In the data rows, the value 128 means zero.
Each row of this table is followed by its label. One hidden rule gives the labels. It looks at one to three of the table's principal directions, none of them among the few with the most spread.
[103 190 162 125 118 135 134  96  87 104  76  83  96 215  78  72  96 126
 174 140  64 141 100 150  72 132 126  55  61 132 177 197 101  89  68  78
 140 184 117 145 105 172 109 191 151  85 191 203] j964
[122 164 120 162 121  89 147 104 134 153  70  75 155 143  95 149 160 115
 154 149 110  94 133 139 144 125 160 136 169 123 124 128 106 117 170 108
  89 159 127 102 107  89 131 122 146 112 151  88] j964
[120 101 166 156 160 125 109 162 121  98 115 120 151 159 128 141 128 145
 143 133 121  92 141 116 120 127 162 114 110 120 101 129  75 113  98 146
 107 131 131 136 122 122 128 165 206  95 114 142] j555
[138 160 127 122 101 140 133 127 125 144 172 152 132 135 121  93 172 114
  94  95 122 146 106 132 116 131 120  94 118 155 145 148 150  85 120 117
 161 153 147 161 115 138 131 129  88 123 136 150] j94
[141 157 147 135 129 146 110 120 153 103 159 139 193 162 141 136 109 114
 155 111 115 144 140  96 121 146 142  89 105 182 119 100 103 125  88 124
 156 120 147 140 152 173 133 146 157  89 119 157] j555
[126 117 110 141 155 110 128 134 125 126 137 176 111 102 138 121 131 136
 116 110 114 107 135 155 119 148  88 143 128 116 135 142 153 119 124 128
 104 127 122 136  93 122 126 108 115 140 122 109] j555
[112 166  57 115 148 145 103  88 173 188  57  14 148  24  60 173 100 161
 150 213 136 158 173 159 154  45 143 143 188  89  64 106 138 195 201  72
  59 126  97  18 171 114 135 128 136 123 167  95] j365
[106 127 111 112 116  98 162 174  95 160 184 232  84 145 149 126 170 108
  77  41 123  84  93 142 144 179  85 165 122 128 158 191 143 124 133 184
 116 108 152 183 117  92 106  95  94 165  57 140] j365
[135 123 167 147 156 114 129  94 102  87  66 105 121 155 116  64  90 138
 162 166  78 129 153 138  74 141 135 102  96 107 180 128 123  87  82 102
 124 159 101 123  86 151 111 160 159  96 186 136] j964
[165  50 190 163 128 113 137 147 134   2 203 181 144 176 235 138  70  92
 151  61 118 132 141  35 110 226 111 137 104 188 167  43 117 105  44 188
 239  49 143 206 107 197 137 101 147 159  60 132] j964
[119 109 107 127 116  94 114 115 111 160  39  75 105 105 106 161 158 121
 107 158 136  74 156 108 158 107 145 171 156  94 113 150 105 144 203 129
  88 115  99  83 163  80 110 110 138 144 105 105] j964
[157 111 143 123 172 214  97  62 179 101 111  62 146  54 116 119  56 159
 107 241 167 196 165 127  91  66 162 127 136 111  70  51 137 165 147  54
 130 144 113  66 125 167 153 128 101 111 181 115] j964
[145 125 110 118  89 130 163 107 143 110 151 146  97 124 158 131 129  83
 109  96 148 135 122 103 128 160 115 174 153 160 154 109 166 162 134 134
 180  98 139 148 129 139 126  60  57 175  93 105] j365
[147 108 123 128 127  95 126 154 105 116 134 198 105 145 159 111 136 111
 112  76 116  95 121 120 133 172  80 137 106 140 183 150 132 107  98 163
 142 105 128 176 118 132 101 110 122 152  95 134] j365
[105 154  81 129  61  43 159 143 104 178 138 141  90 152 138 189 159  85
 121  37 117  92  89 118 185 181  84 175 166 132 159 174 144 138 163 167
 150  91 133 151 142  80 128  80  88 200  59 101] j377
[123  89 171 107  93 126 116 143  68 122 132 150  83 176 135  84 155 127
  83  93 139 114 111 114 101 137 138 111  80 110 156 175 142  87  92 156
 178 138 123 160 137 120 124 158 138 130 101 177] j365
[ 80 117 108 136  99 103 139 186 145 155 226 190 129 121 166 199 163 109
 115  50 114 126  85  84 214 149  69 150 163 164  84 136  97 123 183 193
 100  69 131 162 152  83 146  91  97 166  93 113] j94
[123 140 111 126 126 132 123 100 153 146 143  88 150  95 127 182  93 133
 130 145 153 164 131 120 153 123 128 137 158 123  91  86 141 159 165 119
 142 108 131  89 150 129 159 121 122 145 116 116] j397
[121 124 107 154 136 105 118 131 128 169  99 103 131  94  99 133 163 150
 117 149 123 107 128 166 144  95 125 130 164  95 108 135 133 100 164 116
  74 159 111 102  94  77 141 130 138 125 160  87] j964
[137 180 137 128 100 153 102  64 155 145  88  64 149 142  82 140 111 121
 125 148 131 142 131 114 118  97 169 127 129 132  92 125 114 157 131  53
 131 156 121  96 153 134 137 127 119 107 147 126] j555
[ 88 100 121 130 118 127 137 138 138 116 144 144  57 109 121 151 127 128
  94  77 128 101 109 113 134 134 105 180 149 100  79 159 143 164 126 142
 107  93 112 140 119  98 145 102 119 175  91 120] j365
[144 120 146 137  63  73 117 149  97 144 114 116 129 187 139 154 172 101
 126  69 146 102 115  92 162 150 148 143 131 139 162 138 117 115 114 157
 185 116 130 154 163  97 122 114 145 148  82 118] j365
[122  90 163 158 125  88 114 115  77 106  69 120  75 143 113  74 155 126
  84 112  78  71 144 115  84 145 122 126 107  89 157 177 126  52 109 121
 123 149  90 147  77 104 116 140 145 130 130 134] j377
[122 153  90 112 117 142 144  97 157 151 147 151 108 108 121 141 105 134
 147 119 148 155 104 173 138 121  97 159 151 122 114 122 183 186 131  99
 110 133 126 109 121 123 146  94  82 150 150  93] j365
[159 142 148 126 141 158 120  93 149  86 170 129 157 131 151 116  52 131
 148 131 131 190 138 124  88 152 127 104 101 150 145  74 155 139  67  96
 198 123 143 134 121 199 143 134 117 122 130 144] j555
[138 143 123 130 108 152  78 133 156 164 140 119 179 149 118 179 129 134
 130 125 167 134 116 132 159  89 146 117 130 156  78 114 102 160 114 113
 121 139 135 108 170 112 147 130 152 101 117 122] j365
[146 111 117 125 138 135 129 153 147 120 153 135 157 111 161 146 119 128
 149 149 150 150 131 119 151 122 125 125 140 150 127  87 121 138 137 153
 139 108 138 128 142 140 133 124 121 133 132 112] j555
[111  91 120 147 100  66 184 143 147  70 129 154  98 136 181 170 149  75
 169  65 109  86 134  47 180 198 101 200 181 157 142  99 125 157 160 198
 136  40 118 159 138 114 124  62 120 188  90  81] j365
[ 74 176  86 130 133 155 141  96 177 188 118  99 136  89  67 164 144 143
 129 155 122 119 112 166 153  74 136 147 185 108  31 145 126 171 197  91
  17 156 119  69 121  75 159 124 120 110 167  96] j964
[ 92 127 128 133 144 164 149 109 154 120 170 150  81  85 116 125 125 138
  89 123 122 143 113 138 114 120 109 159 147 109  73 140 152 146 155 100
  94 131 121 128  91 114 152  98  76 147 143 116] j555
[ 82 108 142 148 158 121 143 144  84 123  83 108  37 112  82  80 155 144
  72 143  82  90 118 153  91 114 110 124 121  72 133 209 111  73 142 124
  75 159 100 143  61  89 113 146 130 137 154 155] j397
[133 174 160 131 100 134  64 113 105 135  69  55 153 212  77 121 107 133
 152 135 119 137 119 130  97  97 164  46  69 141 133 172  88 110  42  89
 171 176 119 118 163 153 134 205 199  71 148 196] j365
[149 104 161 126 131 131 113 165 109  92 132 158 175 185 168 100 126 117
 168 128 107 117 145  96 120 143 140  86  81 177 171 115  79  94  80 168
 145 117 133 157 152 164  97 158 173  83 127 160] j94
[ 85 125 106 123 143 181 119 136 146 189 162 101  98  45  79 151 165 165
  38 158 156 135 113 161 135  54 142 147 166  80  24 158 132 136 208  98
  62 154 127  92 114  69 158 122  91 137 127 121] j555
[183 174 149 118  87 126 160 103 134  89 148 149 179 208 180  88  85  58
 169 115 105 168 125  81 101 187 142  99  98 221 228  91 113 122  62 135
 227 119 160 175 142 200 101 112  78 117 126 145] j377
[153 165 153 123 118 179  95  91 144 129  87  36 164 138  81 113 113 145
 152 194 152 184 147 135 105  65 194  93 114 136 118 102 114 148 105  56
 157 173 125  88 160 156 127 151 144  78 184 142] j365
[154 110 149 133 142 154  99 156 127 127 126 106 177 130 125 119 150 148
 128 157 138 123 146 122 130  93 168  97 115 137 120 102  87  97 125 127
 121 143 138 130 139 136 112 155 173  89 132 138] j365
[134 172 121 147 127 126 118  55 153 131  56  20 144 101  81 153  99 132
 163 188 129 161 174 135 115  99 170 148 158 113 112  97 139 174 152  43
 136 149 105  56 143 134 135 102 122 114 167  90] j555
[106  57 152 159 115  76 118 161 112 127  63  61 114 112 125 159 180 134
 134 156 129  96 148  72 190  98 153 159 177  92 108 110  78 100 196 176
  91 100  82 104 149  52 129 127 177 141 151  85] j365
[104 157 129 109 121 127 100  99  93 174  15  49  96 140  51 106 137 145
 114 182 112  99 138 148 108  72 166 115 107  74 117 203 100 131 149  84
  78 175  95  78 155  99 107 175 157  98 159 159] j555
[153 105 144 153 121  93 126 132 146  92 133 139 179 147 170 152 131 110
 174 106 131 118 153  83 153 163 140 139 145 160 139  67 121 128 114 159
 157  94 130 136 143 136 135 112 162 124 115  94] j365
[101 144  62  95 173 177 164 114 148 170 164 172  75   0 101  95 155 149
  58 157 122 144 137 182 123  98  75 164 160  96 101 155 184 144 225  96
  46 132 127 106  96 117 110  78  32 155 148 117] j365
[126  83  97 142 111 140  91 185 174 155 198 121 187 111 181 236 107 127
 137 131 184 150 109 106 198  93 124 134 176 173  50  67  94 168 140 185
 134  81 136 105 172  97 180 113 133 145  87  87] j377
[125 113  76  84 126  98 158 173  79 198  74 165  69 121 118  97 164 134
 107 143 148  69 102 198 138 109 118 162 134  72 173 204 148 143 155 174
  67 147 129 123 123  70  92 137 108 157 115 113] j377
[ 87 141 104 127 148 143 113 128 132 170  97  90 118  98  81 150 135 151
 112 164 118 111 128 154 136  79 130 121 142  98  70 166 104 136 173 112
  52 147 112  85 132  94 135 151 147 111 142 137] j964
[187 181 156 162 118 123 170  19 189  31 153 187 206 170 189  72  81  49
 197 106  74 176 168  66  86 229 104 115 127 247 211  25 167 116  70  91
 206 115 137 158  92 224 128  61  67  98 182  96] j365
[173 143 159 167 135 122 125  95 156  67 122 106 155 133 127  99 112 130
 172 120 107 156 148 117 103 148 136 115 127 144 162  69 144 107  72  75
 173 140 126 151  87 174 128 114 139 118 176 100] j365
[109 120 101  85 156 117 131 176  58 166  90 135  50 100  99  98 162 168
 101 150 145 110 125 197 113 104 114 125  90  56 163 223 154 126 150 137
 109 152 126 123 137 113  92 161 129 143 119 171] j94
[123 163 150 152 124 167  59  99 144 118  89  42 159 166  91 146  63 130
 158 175 107 178 143 119 102  76 144  69  96 172 106 129  69 141  61  64
 146 155  98  91 157 159 137 152 157  70 174 163] j365
[192  97 152 132 131  97 146 113 121  92  68 110 171 145 171 108 127 104
 162 177 154 113 173  95 121 155 184 148 135 135 191  62 126 126 132 150
 174 120 137 121 138 146 106 120 141 124 127  90] j377
[152 115 197 190  92 102 117  73 136  42  86 115 122 199 147  74 110  74
 140 108  57 122 134  46  89 168 119 108 112 182 173 108  94  61  56 100
 175 134  85 174  77 150 133 108 113 115 188 112] j555
[131 102 198 150 122 119  91 148  83  88 153 136 124 200 149 109 102 133
 122  99 117 149 119 109  92 154 129  77  63 139 161 143 107  74  38 139
 206 140 123 168 120 149 139 168 165 107 120 179] j964
[116 134  73 115 131 143 141 158 152 179 128 125 137  97 119 169 162 146
 162 169 172 131 109 185 180  73 125 149 172 127  93 125 132 179 187 132
  62 143 134  90 143  87 134 107 112 127 160  81] j365
[ 95 160 144 134  89 120 125 112 108 131  98 123  88 200  93  98 135 111
 139 101  94 122  89 139 107 124 114  96 102 140 141 196 122 111  76 112
 126 166 106 142 114 114 136 151 130 108 170 159] j365
[124 105 108 120 109 116 153 120 142 148 149 158 110  88 150 139 145 104
  82 108 135 114 126  98 158 143 112 185 173 125 117 112 146 140 186 157
 111  91 123 128 130  92 130  77  73 173  98  89] j964
[152  88 136 105 124 148  79 149 119 154  88  76 154 130 129 165 122 157
 129 188 208 131 139 133 146  69 187 127 121 101  93 107 109 166 135 137
 142 135 128  82 190 111 139 164 175 114 110 127] j555
[110  75 175 121 116 132 124 146 100  71 145 137  75 169 164 119  92 109
  98 107 132 133 112  70  99 157 123 116  90 130 129 149 115 119  77 179
 196  93 120 163 137 146 147 155 134 152  92 183] j555
Here are more rows. What is the label of each one?
[110 147 133  87 142 194  88 123 119 127 170 143  67 106  99 103  81 163
  75 118 145 186 109 159  76 100 101 100  63 102  99 188 164 158  69  78
 165 142 126 135 144 172 139 156  97 134 124 203] >> j94
[115 184 125 103 119 177 139 140 158 148 164 137 157 155 104 152 148 109
 102 105 147 114 103 110 136 118 169 118 123 163  77 152  87 166 134 132
 115 129 176 146 166 137 123 142 136 107  80 177] >> j365
[183 123 134  88 124 150 107 126 122 122 113  98 161 149 162 133  58 130
 165 189 192 194 137 128 123 114 158 109  95 142 175  80 133 177  88 132
 213 121 143 106 190 180 122 150 124 125 128 144] >> j964
[120 169 144 159 114 113 148 102 121 104 137 180 110 175 121  68 162  91
 118  82  65 111 112 132  85 169  94 100 107 171 169 176 137  70  86 102
 132 167 124 177  65 136 124 111  88 107 166 138] >> j555
[136 148 108 112 122 129 134 146 125 171 122 127 166 142 116 132 153 143
 164 141 139 116 118 167 150 104 150 119 133 126 133 127 121 133 144 130
  92 152 145 115 142 115 114 146 150 104 138 114] >> j555
[155  50 174 177 151  62 147 145  92  51 100 173 131 160 189  79 145 113
 157 114  82  72 160  95 110 197 111 129 118 133 205  94 119  41 101 182
 139 112 109 173  64 132 108 124 169 125 137  97] >> j964
[156  79 131 153 171 127 114 137 148 108  85 101 176  92 144 131 123 150
 160 196 138 111 174 129 134 100 159 136 155 117 114  64 107 123 145 136
  87 127 114  93 116 120 126 134 173 104 157  78] >> j555
[125 175 175 175 137 125 102  89 130  65  97 103 159 200  96  76  99 121
 186 111  48 134 148 122  57 149 134  50  77 169 153 142 109  78  13  75
 152 170 110 144  90 183 132 173 189  55 186 170] >> j94
[121 163 138 135 129 131  89 104 120 125 106 118 136 149  99 129 121 128
 127 109  96 121 148 119 111 132 119 103  89 143 128 160 107 121 103  86
 130 136 116 125 149 152 111 135 153  96 121 167] >> j365
[130  72  86  46 157 183 159 119  85 193  87  91   6   0  87  67 168 191
  17 234 190 148 141 189 126  41 132 202 152   0 126 155 198 143 255  92
  70 145 108  77 125  89  84 103  28 197 151 111] >> j365
[106 112 119 141 135 114 132 140 124 150 109 128 118 133 121 146 141 129
 107 138 128  80 108 141 133 118 132 134 147 105  88 156 109 117 152 150
  78 142 126 119 101  83 150 147 142 132 118 115] >> j377
[172 101 164 145 133 107 103 139 129  90 110 137 210 186 176 132 116 120
 193 146 138 120 151  96 137 148 156  95 106 167 158  68  94 107  86 161
 160 122 134 133 150 154 128 159 192  85 138 119] >> j555
[125 105 140 162 181 134 135 122 155  98 128 129 146  74 135 117 138 133
 106 169 104 118 158 105 121 128 128 126 153 123  94  96 108  91 171 130
  85 125 120 122  85 123 139 127 129 117 157 108] >> j377
[106 146 141 120 121 136  94 138 101 146 124  98 115 166 103 152 102 142
 115 120 133 134 109 139 115 115 136  95  88 116 110 177 105 134  94 118
 149 143 130 123 153 131 138 171 159 116 102 183] >> j964
[148 125 115 113 152 126 169 119 120 114 144 191 104 112 158  79 105 114
 109 125 122 126 134 153  86 170 109 152 120 122 180 132 173 133 108 137
 140 127 144 149  88 149 111 105  75 151 113 118] >> j377
[ 85 178 100 103 176 154 148  94 123 144  99  93  78  60  61 113 118 164
 117 164 104 141 154 177  94 106 126 142 122  67 102 179 157 163 178  64
  74 147 120  85 124 142 109 133 113 125 146 156] >> j94
[157 124 166 120  78 108 149 134 132  64 198 193 132 185 203 117 116  64
 132  44 123 161 116  34 132 211 109 132 102 203 189 100 134 124  71 176
 249  66 148 205 160 181 124  94  82 162  85 150] >> j94
[ 92 177  87 106 131 155 117 141 131 192 156 121  98  65  59 113 170 162
  82 110 109 147 109 173 135  77 101 108 134  96  90 189 149 117 161  91
  76 152 125 121 128 109 124 141 106 129 149 156] >> j365
[ 64 183 100 124 111 150 136 115 142 175 160 125  60 112  73 133 113 134
  91 104 103 164  71 170 122  97  83 129 141 110  81 203 146 152 126  89
  89 153 112 122 103  94 158 121  65 150 163 141] >> j555
[ 94 188 113 130 144 166  77  91 141 172  68  23 140 117  49 136  71 161
 149 212  96 175 129 168 108  43 137  69 115 113  79 163  87 140 122  49
  75 181  93  56 143 131 142 183 146  76 208 158] >> j377
[114 148  98 135 155 135 126  99 156 179  81  72 156  75  83 157 134 162
 146 199 139 122 144 173 147  72 159 146 176  83  66 111 127 155 201  86
  40 163 116  54 122  86 145 135 140 107 173  76] >> j377
[147  91 126 129 134 117 122 182 130 126 156 175 164 168 180 157 117 130
 158 126 169 111  99 143 149 136 128 113 123 145 124 108 115 134  91 192
 137 123 152 145 129 120 152 158 161 126 107 115] >> j377
[100 165 137 111  94 156 120 129 102 140 152 141  60 157  78  76 145 128
  76  65  95 135  81 144  92 118 100  93  86 124 137 215 140  98  73  98
 141 156 125 175 109 135 119 147 108 132 131 195] >> j365
[114  59 129 125 161 102 136 154 109  98  92 107  90  96 149 145  95 155
 160 159 134 118 150 121 146 131 118 163 140  76 133 106 127 147 148 170
 108  84 101 107 133 118 121 135 167 159 126 110] >> j365
